(in the rows, 128 means zero)
First come named moves, each a turn or a mirror, each shown by rows before and after it. For each pair of rows after them, which moves, in which order, take the first row to the second? The first pair is done for you.
N:
[118 146 173 111 138 112 108 126 147 170] -> [109 146 173 111 136 109 109 122 148 161]
[158 117  93 110 108 138 131 127 122  93] -> [157 117  93 108 106 138 132 127 122  93]
[115 131 186 134 120 124 126 133 118 131] -> [128 132 185 138 120 130 122 139 117 143]
Q:
[121 106  91 156 121 114 175 194 146 114] -> [125 106  99 166 126 122 191 169 117  91]
[ 83 120 135 119 123 123 132 120 160 101] -> [112 118 113 126 119 129 120 159 178 130]
[120 135 155 135 140 125 156 137 142 155] -> [130 134 148 139 140 133 157 142 138 157]
[109 142 133 111 137 128 112  97  97  92] -> [ 96 143 128  95 129 112  92 120 139 116]
J:
[ 84 144 114 160 122 119 139 105 113  70] -> [ 97 170 172 153 121 117 131 121 158 166]
[206 127 143 182 153 172 186 125  77 171] -> [230 124 113 161 147 181 136 116  83 176]
[132 125 113 171 118 126 184 177 105 115] -> [163 140 125 146 115 129 130 180 143 187]
[125 108 111 140 128 140 133 160 134 103] -> [124 117 136 144 130 138 142 165 150 134]
W:
[153 114 118 106 108 127 108 131 150 153] -> [167 104 106 133 114 140 138 137 115 123]
[154 114 120 123 125 127 102 121 124 115] -> [143 117 130 135 129 126 127 115 110 101]
[ 93 101 126 111 100 114 141 195 179 149] -> [121  94  98 124 102 126 139 210 161 137]
[163 128  88 119 119 141 100 126 110 117] -> [134 131 119 139 125 138 152 113  86  90]
Now pairs of rows:
(two moves a pair)
[163 128 109 158 154 151 140 120  93 123] -> [119 149 172 143 149 127 153 116 137 166] | N, J
[ 67 127 142 100 103  91 136 109 143  85] -> [ 68 120 124 110 101  91 144 132 147  77] | W, J
[119 149 139 119 121 124 120  97 161 129] -> [109 144 142 129 124 122 139  96 153 112] | J, J
[ 95 145 106  97 130 124 124  92 157  91] -> [171 147 105 152 145 162 163 121 112 122] | N, W
[ 90 144 103 113 128 123 109 112 116 125] -> [ 85 140 100 130 130 121 138 135 117 119] | Q, J
[ 88 113 125 146 151 105 101 129 159 144] -> [114 102  96 174 157 122 124 140 124 115] | W, W
[141 137 151 144 138 152 171 166 126 184] -> [164 120 104 120 140 170 121 101  71 113] | J, Q
[127 130 149 151 137 119  91 154 172 202] -> [137  99  62 147 133 130  67 134 120  99] | J, N
[138 152 179 107 130 134 100 122 171 206] -> [184 113  75 133 136 165 100 107  83  89] | Q, J
[103 127 153 161 135 127 177 153 155 164] -> [ 84 122 152 160 133 122 185 142 144 134] | Q, N
[130 126 151 125 133 132 120  77  75 101] -> [115 134 172 108 130 121 106  73  99 122] | N, Q
[147 120  97 121 123 131  77 164 167 169] -> [ 98 103  81 140 127 119 136 145 117  65] | J, Q
[ 88 135 154 129 118 101 153 185 191 175] -> [148 114  87 170 127 132 172 212 140 135] | W, W
[ 95 151 146 157 134 124 161 160 156 114] -> [ 96 151 127 113 123 119  91 141 180 120] | J, N
[147 122  52 125 106 140 102 130 102 113] -> [ 96 125  81 101 103 119 104  93 108  90] | Q, Q
[ 71 147 187  98 130 103 161  91 189 163] -> [171 123  70  83 123 143  60 112 175 160] | J, Q
[127 123 126 157 132 138 153 107  87  92] -> [ 93 132 125 102 110 112  91 109 155 126] | Q, W
[171 125 142 145 138 144 104 106  95  92] -> [114 138 192 128 134 121 119  95 125 106] | Q, J
[152 120  94 125 126 144 110 156 133 142] -> [125 116 106 128 131 140 135 113  96  91] | Q, N
[ 94 134 198  94 143 115  82  83 147 162] -> [198 123 146 143 154 158  85 139 120 195] | Q, Q
[140  94  77 130 113 137 102 160 146 100] -> [ 85 114 151 140 115 115 158 164 173 130] | J, W
[106 108  70 143 123 136 134 132 113  73] -> [175 128 107 168 136 163 137 157 119 166] | W, N
[115 110  93 112 124 125 117 146 152 106] -> [134 120 119 141 131 134 152 170 151 144] | J, N
[130 111  81 127 108 111  78 156 132 148] -> [114 114 127 164 127 120 155 118  67 100] | Q, W
[110 126 152 105 128 152 108  95 132 147] -> [112 111 122 132 131 157 146 112  99  99] | W, J
[106 116 105  70 114 123 111  95 159  74] -> [114 136 154  68 115 121 110 109 192 145] | J, J
[167 106 140 170  98 186 131 146 107 149] -> [144 119 183 147  98 179 116 100 112 161] | Q, J
[174 121  90 135 131 132 107 142 142 103] -> [123 124 122 118 129 117 116  94 131  68] | Q, Q
[ 90 100 109  87 124 150  75 116 104  98] -> [ 61 114 180 130 136 143 165 137 105 129] | W, J
[176 139 138  98 133 140  97  86 100 145] -> [159 136 156 130 143 139 159  94  71 120] | W, J
[101 133 139 108 118 117 112 124 151 133] -> [139 119  98 138 124 137 131 140 113 102] | W, W
[139 132 114 113 131 134  61 195 175 216] -> [148  95  30 145 135 149  89 188  95  88] | J, N
[180 105  83 152 126 176 106 177 114 129] -> [ 97 112 147 163 134 152 183 133  86  73] | J, Q
[148 141 147 139 124 128 176 124 123 165] -> [169 136 116 103 117 134 111 102 126 163] | Q, J
[158 129 124 127 118 138  95 120 127 155] -> [122 128 134 120 116 127 112  90 107 109] | Q, N
[ 75 140  85 148 102 120 128 135 158  79] -> [ 69 156 128 148 101 114 137 144 187 132] | W, J
[139 110 119 144 121 109 151 153 121  78] -> [102 120 145 116 114  92 133 136 156  94] | Q, W
[112 117 142 141 153 152 151 102  82 142] -> [107 115 120 103 144 147  95  84 102 144] | W, J
[153 127 144 122 132 117 108 110 133 135] -> [155 123 141 139 138 123 132 110 114 117] | W, W
[143 118 107 124 169 132 152 104  96  90] -> [182 128 117 123 169 141 128 130 121 160] | Q, N
[106 134 188 122 111 117 108 128 147 147] -> [174 120 135 156 116 144 110 171 127 150] | Q, W
[147 133 102 114 127 132 112 101 116  75] -> [ 95 145 157 122 128 108 160 116 144  98] | Q, J
[150 152 180 173 137  98 160  77  79 131] -> [118 151 166 124 125  80 100  46 105 117] | J, N
[130 127 108 122 121 129 108 140 144 106] -> [115 131 128 139 127 123 143 155 146 111] | J, Q
[135 125 149 154 132 156 157 123  92 108] -> [103 134 149  98 116 129  94 117 157 138] | Q, W
[115 125 112  71 112 141  39 109 150 140] -> [ 68 145 203 117 124 122 142 135 161 174] | J, J
